128 stands for zero in the data rows.
Each row of this table is followed by its label. One hidden rule gives the labels. It looks at one to three of the table's principal directions, none of them among the few with the most spread.
[121 217  92  90 162 136 172 136  87 178  77 132 147 142 132 149 134 106 227  89 175 170 145 110 128 169 239 149  82  92 109  98  84 117 126 123] 2
[113 186 106 136 112 130 189 108 102 156 107  90 167  96 121 169 179  79 203 132 130  87 134  79  97 228 223 126  63 129 111  97 114 156  49 178] 4
[137  66 107 141 126 159 117 100 146 127 138 137 121 122 135 153 114 147 168 140 106 157  67 121 119 119  81 154  96 157 144 180  97 120 158 168] 2
[113 134 129  59 192 169 151  98 105 169  88 165 116 165 106 173 100 134 238  77 140 144 124 125 143 150 195 145  76  75 122 120  87  58 192 146] 5
[121  82 148  77 186 193 112 156 125 133 134 161 109 122 161 125 125 178 124 106 162 120 117 124 135 136 146 122  75 124 159 122  91 105 204 198] 2
[131 136 112 153 118 124 130 170 110 129 145 123 134 112 133 114 150 128 115 124 155 129 120 133 119 135 110 130 119 155 145 126 139 181 115 166] 2
[134 183 137 149  95  74 175 110 132 126 141 101 168 105  77 126 166  68 131 146 103 157 133 161 113 144 135 103 143 163 137 126 160 184  48 118] 5
[130 182 149 115 146 125 173  86 108 150 116 102 140 158  97 142 114  95 177  87  85 108 156 112 157 156 190 130 148  88  73 112 142 107  88  77] 5
[111 178 120 133 108  91 171 130  78 145 101 104 163 125 119 150 169  77 158 139 165  99 143 112 109 170 186 109 116 108 114  72 154 150  73 140] 1
[125 128  80 126 111 101  89 141 117 145  95 143 109 149 127 152 114 132 174 129 162 156 121 136 101  95  98 153 116  95 151 130 114 102 175 106] 1
[146 133 152 165 107 105 102 138 162  95 169 114 110 127 112  79 108 136  38 126  71 113 159 143 155  96  70 127 197 147 115 154 162 151  99  70] 4
[123 104 129  59 180 172 114 137 119 151  95 157 107 147 159 149 106 162 162 105 151 139 129 123 137 121 174 150  81  89 126 122  76  59 208 136] 1
[137  87 147 114 151 154 133 111 134 118 142 136 137 108 142 122 133 151 115 150 117 147  92 124 129 124 116 111 108 148 150 135 100 119 158 165] 3
[133 141 106 133 100  68 160 171  71 176  99  82 157 106  91 172 188  99 185 129 156  65 144 149  57 136 133 113 129  93 117  49 195 140 122 132] 1
[142  66  86 161 100 111  81 167 137 118 140 141 106 111 133 129 122 156 111 159 132 156  83 146 101  81  26 153 116 165 165 166 112 139 177 156] 4
[109 102 148 128 129 157 174  65 123 132 128 113 141 128 109 178 134  97 185 127  85  71 107  93 134 196 169 125  90 130  97 133 130 110  86 178] 5
[132 155 104 118 141 131 149 132  96 166 105 106 139 123 127 153 142 126 199 109 140 114 127 104 103 156 168 132  96  97 120  95 113 118 140 138] 3
[117 172  90  77 166 135 182 158  56 207  55 128 122 167 102 198 119 105 255  53 149  89 161 121 131 168 234 189  87  57  48  87 122  67 153 116] 6
[136 198 152  97 188 135 233 142  63 190 119  89 155 129  64 151 148  97 226  48  94  79 159 123 141 200 231 118 111 100  63  69 146 127 105 147] 4
[124 124 127 138 138 131 217 150  51 158 125  88 171 106 123 163 173  89 180 125 138  84  92 102 123 194 182 118  85 157  84  86 138 161  84 217] 4
[161 112 123 143 122 113 102 121 144 135 142 114 113 131  99 125 110 150 137 112  69 136 125 148 122  84  63 155 158 115 129 157 141 118 156  75] 6
[118  61 158 152 110 165  57  81 238  38 183 187 114 107 177  62 104 171   0 205 136 209  86 142 147  81  41  85 153 209 211 206  95 153 137 152] 5
[138 191 146 109 164 141 141 122 125 137 126 127 126 155 128  96 104 134 126  82 116 144 169 124 170 125 179 135 164  97  94 121 126 120 120  64] 6
[123  67 109 123 137 188  60 102 182 100 132 167  98 134 199 115  85 186 109 154 151 183  84 102 135  95  89 140 106 142 167 183  60  94 193 142] 3
[121  30 103 150 107 165  70 138 155  91 133 172 105 112 188 127 119 177  74 181 157 133  80 113 123 100  61 160 107 164 157 174  98 119 172 178] 2
[136  36 171 134 128 183  87  78 237  64 176 164 107  90 148  95 105 180  30 181  57 145 102 137 145 109  67 120 138 197 157 208  94 110 143 144] 6
[108 134 184  99 159 188 117  87 165  88 139 164 129 136 178  86 119 151  49 134 146 119 158 106 176 145 188 105 146 120 129 128 119 119 109 119] 6
[132  90 138 147 104 118  93 122 151  94 143 145 130 113 145 104 139 148  56 172 137 135 118 142 121  90  73 119 158 143 157 137 147 141 134 120] 5
[117  36 133 155  88 129  63 137 186  74 153 155  95 124 159 113 104 153  34 182 128 125 106 144 128  80  32 123 153 176 150 175 134 119 148 139] 3
[125 135 105 133 108 106 106 164 120 139 119 118 121 133 137 134 135 124 134 124 164 125 138 140 103 111 111 128 131 119 137 113 144 138 137 120] 1
[108 102 165 141 105 132 114  73 167  92 142 127 127 123 123 127 129 124  84 160 102  69 144 110 126 147 119  91 155 119 131 121 159 113  95 122] 1
[113 107 134 126 132 140 155 121 112 134 131 123 146 115 125 150 152 117 159 136 152 110 102 122 107 158 139  97 100 141 141 106 137 141 124 193] 1
[129 143 151 120 157 175 158 115 116 130 135 114 148 116 162 114 143 139 119 116 130  98 136  88 147 170 193 119 120 124 102 107 120 138 103 146] 2
[112  66 150 129  85 136  60 163 171  88 142 136 117  91 185 113 169 157   9 180 172  57 159 137  90 115  95 108 133 137 167 112 169 145 124 148] 6
[140 192 132 105 153 124 143 157 111 141 114 111 125 147 151 101 107 122 106  97 121 144 169 116 168 127 192 145 143 110  79 117 104 115 113  65] 4
[155 139 174 113 136 101 140 173 112 122 147 107 153  99 132  84 170 137  34 138 127 113 162 166 128  97 130 103 172 131 126  85 175 159 117  97] 6
[131  90 118 136 111 100 127 146 117 135 122 124 121 126 104 151 131 123 138 138 116 110 116 150 110 108  86 137 132 132 120 127 149 116 146 133] 1
[138 157 121 107 145 106 182 145  72 171 110 113 146 128  80 164 151  97 201  95 115 123 128 146 122 152 164 149  95 114 110 107 135 132 123 146] 6
[134 163 147 145 123 117 158 117 132 125 148  99 151 133 124 107 133 103 117 118 120 142 134 137 140 128 139 102 171 146 105 123 160 165  77 102] 6
[162 133 188 127 110  53 196 192  70 151 151  54 168  82  60 134 209  85  71 122  67  21 177 185 103 135 128 106 168 132  81  55 241 173  67 116] 6
[145 139 169  88 172 152 118  85 174 107 136 144 118 149 148  85  77 153  81 125  85 197 136 134 182  88 148 119 164 124 115 159  83  80 154  53] 1
[117 199  87 119 144 128 136 110 116 165  88 143 130 171 118 139 104 120 231  84 180 177 141 126 124 123 171 135 144  78 120 111 124 113 146  84] 5
[135 103 102 161 101 108 129 153 111 132 135 106 135 105 130 139 149 125 133 150 133 114 100 121  97 129  88 127 115 152 137 123 135 153 124 163] 4
[137  76 151 146 125 144 107 150 132 105 162 120 114 109 142 110 134 156  61 136 101  75 125 119 136 126  85 130 133 146 130 137 143 141 133 154] 4
[126 156  83 170  83  70 162  95 115 155 120 103 159 111  53 176 161  75 239 144 120 152  90 144  65 149  93 112 109 140 163 124 151 165  95 157] 1
[145 207 182  96 186 134 174 172 103 130 146 112 137 122 124  65 132 131  58  85 103 114 192 125 184 154 211 106 152 123  89  87 122 143 102  99] 3
[125 119  63 164 108 110  89 142 133 120 125 167  97 163 123 127  77 129 161 129 151 225  77 142 142  79  47 168 123 161 156 196  86 137 163 132] 4
[144 185 107 107 154 109 137 169  92 165 103 117 125 159 129 117 109 129 164  82 154 167 151 143 139  95 156 143 153  92  99 103 126 116 157  67] 4
[143 139 136 136 142 141 128 121 157 120 146 127 116 132 122 100  98 143 109 112  85 149 136 129 156 117 120 135 157 144 107 158 115 124 127  94] 4
[ 92  70 202 105 161 204 176  85 137 101 160 133 142 120 147 142 141 117 104 131 120  57 111  98 161 204 186  79  93 164 110 121 136 128  89 231] 5
[127  93  95 198  65 110 100 104 168 103 161 126 124 103 102 140 137 116 134 164 103 140  84 132  94 129  32 135 120 183 176 186 139 180  95 168] 2
[117 165 124 111 145 152 138 105 152 124 123 141 136 125 148 119 121 122 144 133 146 181 123 112 136 154 178 112  99 145 146 140  78 129 117 142] 3
[135  88  98 135 112 128  91 133 138 135 112 131  93 130 123 157 104 150 145 128  88  93 130 114 117 120  94 180 110 107 113 155 108  81 163 110] 4
[117 156 112  92 171 150 139 144  98 159 107 150 114 165 124 142 102 127 200  75 164 162 125 130 147 136 167 143  93 104 127 126  96 109 169 146] 6
[118  59 112 152 106 168  82 106 150  96 135 155 109 120 173 136 119 158  98 164 130 109  93  90 132 132  89 161  99 143 147 171 101 121 138 168] 2
[ 98 139 108 139 137 151 113 102 146 114 124 170 117 152 134 120  99 135 159 126 176 167 112 110 137 137 127 108 125 130 157 140 103 126 144 154] 1
[150 110 151 136 113 113 127  97 168 103 157 120 145  90 112 110 144 128  83 172  74 165 107 150 118 112  88 111 131 170 163 159 118 146 112 125] 1
[141 154 167  68 186 144 154 115 115 142 116 142 126 165 121 117  96 129 133  85 107 168 147 151 183 105 181 140 146  99  93 130 112  86 153  73] 6
[114 186 128  71 203 175 169 107  83 170  93 138 129 178 138 144  94 125 229  59 158 154 134  94 167 165 236 131  92  72  97 102  79  83 159 129] 3
[123 119 159 111 133 130 123 162 122 130 129 113 127 123 144 117 148 141  82 120 150  59 171 136 117 124 145  99 159 102 110  75 178 122 133 115] 1
[104  65  96 161  72 106  73 153 141 104 128 147 108 124 145 147 135 128 103 172 178 111 104 139  90 104  48 126 118 150 171 141 148 142 142 171] 1
[141  98 118 130 146 172  86 127 152 116 137 142  96 146 173 106  79 176 106 115 112 150 115 104 160  98 104 162 135 128 116 173  86 100 170 103] 4
[135 188 180  95 190 177 217  67 117 144 132 107 152 133 106 126 117 107 165  81  48 108 152  87 191 206 253 129 116 118  55 125  99 106  72 116] 4
[125 107 120 151 116 131 111 115 152 110 136 137 113 129 128 122 106 138 113 143 109 127 119 116 134 123  97 131 139 143 127 152 117 118 130 127] 3
[115 104 177  59 189 145 148 114 107 133 117 166 108 170  96 144  91 127 142  93 111 130 133 153 177 122 158 122 115 100 113 125 114  62 181 135] 1
[122 185 163 129 139 141 157 111 118 113 136 124 159 130 152  88 147 115  80 124 151 121 160 112 161 150 192 105 165 121 108  99 155 165  65 105] 6
[142 158 145 132 124 115 168 103 103 148 127  87 161 111 103 143 165 106 155 121  95  84 142 116 112 161 164 122 130 103 108  95 160 142  84 115] 6
[106  64 174 131 135 205  78  88 205  56 165 176 106 107 189  86 114 178  10 172 120 100 129  90 163 149 122 113 120 163 159 171  95 121 123 169] 2
[129 156 139 118 148 135 127 163  98 145 123 105 112 154 143 115 113 137 117  79 130  73 174 108 152 135 163 135 153  85  79  94 148 114 129  89] 4
Which label does each new row get?
[144 170 105 122 130 114 120 170  81 170 106  86 127 128 139 137 147 137 159  92 139  75 167 103 103 138 159 149 120  64 109  77 141 124 139  93] ~ 4
[102 177  94  85 165 145 128 185  73 163  80 151 110 176 167 139 107 125 178  76 221 142 152 111 150 140 206 153  92  83 107  95  95 105 163 135] ~ 4
[119 200 117  82 177 130 124 149 129 145 102 155  91 195 129 106  52 123 158  65 147 210 161 140 187 102 178 141 140 103  99 144  74  81 167  62] ~ 3
[147 123  96 136 100  57 161 160  70 177  91 104 139 125  58 186 158  97 200 119 105  88 133 168  86 110 104 169 137  97  91  97 183 115 135 102] ~ 6
[156 169  82 139 113  76 106 162 105 160 109 101 111 156 111 132 101 121 168  97 113 166 139 144 121  78  93 169 151  96 111 137 126 118 151  47] ~ 4
[110 128  93 132 113 136  77 144 144 117 104 162 100 161 176 119  95 146 113 130 187 151 141 120 138  95 120 153 148 111 125 142 117 109 150  93] ~ 6
[140 117 133 122 133 138  62 124 192  89 149 168 106 128 161  72  98 172  50 153 139 216 122 155 142  60  72 121 156 150 185 175  93 127 173  89] ~ 5
[100 129  98 124 134 127 101 126 153 130 105 182  93 185 112 133  68 133 179 101 179 183 128 160 140  84 100 128 164 117 128 149 130  92 179 102] ~ 5
[133 128 153 132 127 144 101  83 170 104 142 122 121 131 144 105 110 146  87 137  92 118 146 107 142 121 125 116 159 112 127 140 125 109 118  80] ~ 1
[129 107 126 158  83  73  80 148 153  96 146 133 125 113 122  99 141 132  56 179 152 149 125 165  94  71  37  90 170 146 185 122 162 154 139 112] ~ 1
[132  59 143 140 121 140  74 139 181  84 162 152  95 124 149  96  96 166  42 157 110 149 110 146 142  79  46 120 151 171 153 175 114 119 165 130] ~ 3
[125 139 173 109 167 143 129 241  98 107 156 138 126 128 189  46 139 156   0 109 210 118 169 152 172 101 151  89 175 157 112  79 159 175 137 144] ~ 4
[113  93 164 115 122 145 140 114 137 114 132 132 149  90 135 140 178 130  94 163 141  62 137 125 101 164 152  95 110 131 145  93 157 134 108 180] ~ 5
[122 140 118 161  92 103 117 125 125 117 137 109 154 102 139 118 170 119 110 165 169 117 121 117  84 135 107  86 134 130 173  94 156 174 100 148] ~ 1
[135 109 116 140 104 114 102 174  95 134 121 102 131 115 168 129 158 141  93 142 163  77 138 114 100 115 113 136 131 106 126  91 157 141 133 126] ~ 4
[129  81 127 121 144 165  86 101 168 110 140 164  99 142 140 123  87 166 127 128 114 167  98 129 144  98  83 143 121 137 154 180  91  99 181 132] ~ 6
[113 145 119  69 181 183 109  98 153 133  99 186 110 159 161 126  86 156 173 109 170 212 118 121 154 122 180 139  87 106 156 153  47  77 192 128] ~ 5
[ 98 137 146 166  81 116 142  46 178  74 147 136 159 111 125 120 142  81  92 199 123 156 104 112 129 163 128  75 134 181 161 152 127 164  38 154] ~ 1
[119  75 145 113 145 175  85 123 159  96 142 170 105 139 176 107 101 167  73 139 150 152 111 127 156 101 104 133 125 144 151 163 102 114 167 146] ~ 6
[169 155 102 128 130  66 129 181  91 156 115 116 119 155  97 116 102 123 136 100 105 194 130 181 145  47  83 174 175 120  96 142 136 122 161  42] ~ 2
[134 148 112  94 178 177 146 104 118 160 106 135 121 167 150 141  83 141 211  77 128 182 110 109 163 127 181 163 110 105  92 151  76  88 163 105] ~ 2
[127 215  93 106 119  88 196 166  68 188  78  90 161 108  99 177 183  68 214 106 143  99 167 124  93 196 235 157  72 103  90  76 129 142  73 134] ~ 2
[109 114 223 127 139 155 146  87 155  65 178 136 145 109 137  79 146 122   0 159  98  71 152 112 176 169 155  66 154 157 133 116 156 154  60 159] ~ 1
[122 111  78 120 146 138  51 225 104 137  97 165  68 191 199 100  63 186 101  88 225 150 147 130 154  42  91 170 171  87 103 122 119  88 229  75] ~ 4
[126 142 117 106 143 138  88 108 148 136 108 148  99 175 137 126  79 148 156  98 137 162 144 132 144  87 124 145 153  81 127 143 115  83 173  60] ~ 5
[133 123 139 112 128 110 117 100 144 123 119 132 110 154 105 137  93 119 127 124  80 139 138 142 151 102 116 145 148 109 108 152 122  82 137  70] ~ 1
[133 128 121 172  72  74 110 146 141 119 143  96 129 127 109 123 138 105  98 141 123 110 142 158 102  95  65 114 184 141 123 125 194 162  92  88] ~ 5
[ 92  75 106 184  62 149 106  61 174  77 128 159 146 109 171 144 147 116 104 212 168 125  83  93 108 151 102 123 121 172 156 163 132 156  70 180] ~ 6
[118 101 126 163 110 158 103 100 191  82 162 153 134  84 153  97 141 151  80 184 140 157  95 111 110 146  94  93 112 189 192 160  98 166 114 189] ~ 3
[148 172  67 135 112  61 141 159  73 179  89 100 115 167  81 170 100  89 224  89 105 164 125 145 125  99 112 189 125  97  87 138 119 106 141  67] ~ 4
[133 115  63 149  84  77  84 153 119 149 103 126 107 144 111 163 117 121 182 133 147 155 110 151  85  81  56 164 122 112 151 145 133 120 165 104] ~ 5
[124 137  71 177  74  60 107 194 102 132 123 131 118 142 107 132 130 100 132 133 176 158 118 167 107  86  52 149 151 154 141 138 164 177 119 126] ~ 2
[136 179 136 164  84  64 150 133 121 124 146  81 146 123  86 120 148  73 105 130  92 112 155 146 124 135 115 113 165 142 111 120 178 176  47  89] ~ 3
[149 134 134  96 148 122 127 174 104 143 113 124 126 133 149 116 128 142  98 114 132 136 150 146 144  95 148 156 139 111 100 115 125 111 153  87] ~ 2
